In the rows, 128 means zero.
Turns in one plane each, and the order they were made in; the first pair answered:
turn D:
[146 156 133 106 132 118 125 115] |-> [138 158 136 100 131 126 134 111]
[156 101 117 108 125 110 148 139] |-> [153 109 111 103 137 108 133 140]
[129 158 134  95 146 147 128 130] |-> [127 148 145 101 129 158 147 126]
turn C:
[133 130  97  94 163 153  84 112] |-> [118 129  98  85 146 161 103 100]
[126 135 152 147 139 145 148 153] |-> [119 130 151 141 132 149 152 148]
[ 87 170 116  85 149 134 127 129] |-> [ 70 113  87 118 145 132 130 128]
turn H:
[136 161 137 100 151 150 117 106] |-> [165 156 141 114 144 125 102 119]
[120 150 119 158 122  99 122 175] |-> [118 136 123 160  97 101 136 168]
[ 92  97  44 111  88  93 109 114] |-> [ 73 106  41  96 105 108 109 110]
[134  77  99 166 128 137 128 119] |-> [111  85  96 156 135 154 139 112]
Now pairs of rows:
(2 to 4 turns a pair)
[150 103 132 112 108 100 101 121] |-> [101 125 128  85 146 134 110 111]
H H H
[ 97 127 132 137 126 158 150 140] |-> [112 167 143 111 123 150 140 139]
H H C
[134 147 132 125 194 141 105 131] |-> [100 124 133 128 172 175 147 113]
D C
[ 81 113 147 178 119 114 180 168] |-> [127 137 165 182 129  86 148 184]
C D H
[123 103 125 137 103 159 149 114] |-> [154 113 139 139  92 138 142 119]
D C H
[177 121 153 165 136 135 122 129] |-> [140 137 159 137 118 170 160 109]
H C C H
[146 136 122 134  99 138 154 159] |-> [113 143 114 129 132 157 152 156]
C H H
[128 184 126  96 145 117 109 141] |-> [144 155 161 121  86 139 161 132]
D D D
[125 156 124 105  77 151 154  80] |-> [179 146 125 124  74 104 118 101]
H H H H
[146  98 116 158  76 113 136 101] |-> [163 136 114 154 149  95  83 125]
H H H H
[115 107 127 162 107  99 141 163] |-> [129 165 141 130 136  97 116 169]
C D
[ 71 113  99 145 130 117 139 151] |-> [ 97 132 162 152 116 144 170 152]
C D D D
[ 96  62  97 171 101 149 156 115] |-> [126 141 123 162 207 143  88 148]
H C
[129  88  95 155 103  70 101 159] |-> [103  82  80 142  90  84 118 145]
H D
[184 121 130 126 110 110 107 103] |-> [134 125  96 117 163 123  87 101]
H C D D
[116  78 107 154  89 112 143 129] |-> [158 100 141 153  80 103 141 135]
C H
[150  97 114 149  83  97 135 141] |-> [123 177 111  95 151 114  99 141]
C D D
[146 184 114 112 127  76 109 198] |-> [ 88 119  69 148 156  96 114 194]
D C C
[133 119 148 169 172 138 114 145] |-> [138 118 139 166 175 125 102 146]
D H D
[152 164 146 134 171 134 102 141] |-> [117 178 136 102 158 152 121 122]
C H
[176 118 144 145  91 113 136 136] |-> [156 180 148 100 121 129 125 132]
H C D C
[133 170 118 109 147  93 105 169] |-> [149 111 115 142  86  81 131 163]
H H C
[122 132 126 105 180 182 114  90] |-> [176 158 150  87 117 150 115  87]
C H H C
[131 140  86  77 130 114  77  99] |-> [103  91  69 110 144 133  87  97]
D C
[131  89 107 144 157 125 106 117] |-> [154 138 168 120 120 146 144 104]
C D D D
[132 108 161 142 102 112 134 125] |-> [128 135 144 123 150 101  94 138]
C D D
[154 135 129  97  85 129 140  79] |-> [128 105  77 123 143 117  91  95]
C D D
[ 99 127 147 156 195 164 144 138] |-> [103 171 163 106 136 169 173 114]
C H C
[118 164 111  78 171 122 117 135] |-> [142 163 106  68 130  99 117 131]
H C H H
[129 119 114 147 101  72 134 221] |-> [108 187 148 104 135 111 144 213]
H H C C
